One turn moves each row of this set onto another row. After a few examples, where does it send each row asked below?
Famel: [ 14   1   1  -2   0  -1   1 -16  11 -10   2  -4   0  11 -14]
Pum: [ 15  -1  12  -7  -4  -4 -12   8  -7  -6   6   6 -16 -12 -12]
firam: [ 16   6   6  -4  -8  -2  -2 -13   9  -8   9   1   3   3  -4]
Fogu: [-20   3  -6  16  -6   1 -18  -5   7  -1  -1  -8   2  -4   0]
sot: [-13   5 -10  16  -8  -2 -15 -11   7  -2  -1  -7   7  -4   0]
ledom: [  5   7  16  -9 -10   1  -7  -4   8  -6  11   3  -2  -1   1]
vanit: [ -4  -4 -16  13   7  -8   2  -8 -11  12  -2  -5  -8  -2 -27]
Niloz: [ 24  -6  -1  -1   4  -6  -5  -1  -4 -10  -1   3 -13  -4 -23]
Bom: [-12   3 -13  18  -5   0 -13 -11   8  -2  -3  -9   4  -2  -3]
nilo: [  7  -3  15  -7   2   1 -14  13  -6  -7   2   3 -20  -9 -16]
lopa: [-11   4   2  -3  -1 -17  -6  -7  -8  13   7  -6  11 -22  -9]
Gil: [  8   5   7  -9  24  -2  -8   5  -6 -12   8  -1   9  -4   0]
Tere: [  6  -7   9  -5   7   3 -11  10  -4  -8  -3   1 -22  -3 -24]
ramu: [ 24  -1   4  -4  -3  -7  -7   0  -7  -8   4   6 -11 -11 -16]
rur: [-28  -3   4  -5  11  -7  -8   1  -4  11  -3 -14  -1 -11 -18]
napop: [-20  -6  -6  -1  15  -9  -3  -7  -3   9  -7 -16   0  -5 -25]
zugan: [ 11   3   3  -8  26  -2  -6   3  -5 -13   6  -1  10  -2  -3]
Zim: [-17   5  -7  16  -9   0 -16  -6   7  -1   1  -7   5  -5   2]
fazis: [-20   3  -9  16  -3   3 -16  -5   8  -2  -4  -9   1  -1  -3]
zodan: [  4   1   4  -8  30   1  -7   6  -3 -13   2  -4   6   3  -7]
kifi: [ -9  -4 -11   2  11 -15   0 -15  -3   8  -4 -14   9  -9 -24]
zira: [  8   2   2  -8  29  -1  -5   3  -4 -13   4  -4   8   2  -7]
Doteb: [-13   3   3   6  -4  -8  -7   5 -14  18   9   1 -11 -16 -10]
totif: [ -2   4  -5   9  -6 -14  -2  -3 -15  17  11   3  -5 -17 -10]
bir: [  2   1 -13  12  -1 -14   1  -9 -13  15   4  -1  -3  -8 -18]
bosan: [ -6  -2  14  -7   5  11  -6   0  12  -9  -1  -5 -14  13 -14]
sise: [ -7   3  20 -10  -4   8  -9   2   9  -6   7  -1  -9   5  -4]
mafov: [ -3   0  -7   0   3 -19  -1 -15  -7   9   2  -9  13 -15 -14]
Guvoz: [-16  -5  -9  10   9  -4  -3   1  -9  14  -3  -6 -16  -2 -26]
Lamaf: [-16   2 -11  18  -3   2 -15  -9   8  -2  -4 -10   2   0  -4]
tolip: [  2   2   7 -10  28   2  -9   8  -4 -11   5  -3   4   0  -4]
Fam: [ 15  -8   1  -3   8   0  -7   3  -4 -10  -6  -1 -19   0 -27]
guna: [  4   4   8 -10  25   1 -10   8  -4 -10   7  -1   6  -4  -1]
gesak: [-23   2   7  -5   3 -11  -9   1  -8  13   3  -9   4 -20  -9]
mopop: [  3  -3   4  -3   5   5  -1 -10  13 -10  -3  -6  -8  16 -19]
mogi: [-21  -2   1   6   3  -3  -6   7 -11  18   2  -3 -17  -8 -18]

bir moves to vanit
Fam moves to Tere
zira moves to zodan
Now these:
fazis moves to Fogu
bosan moves to sise
rur moves to gesak

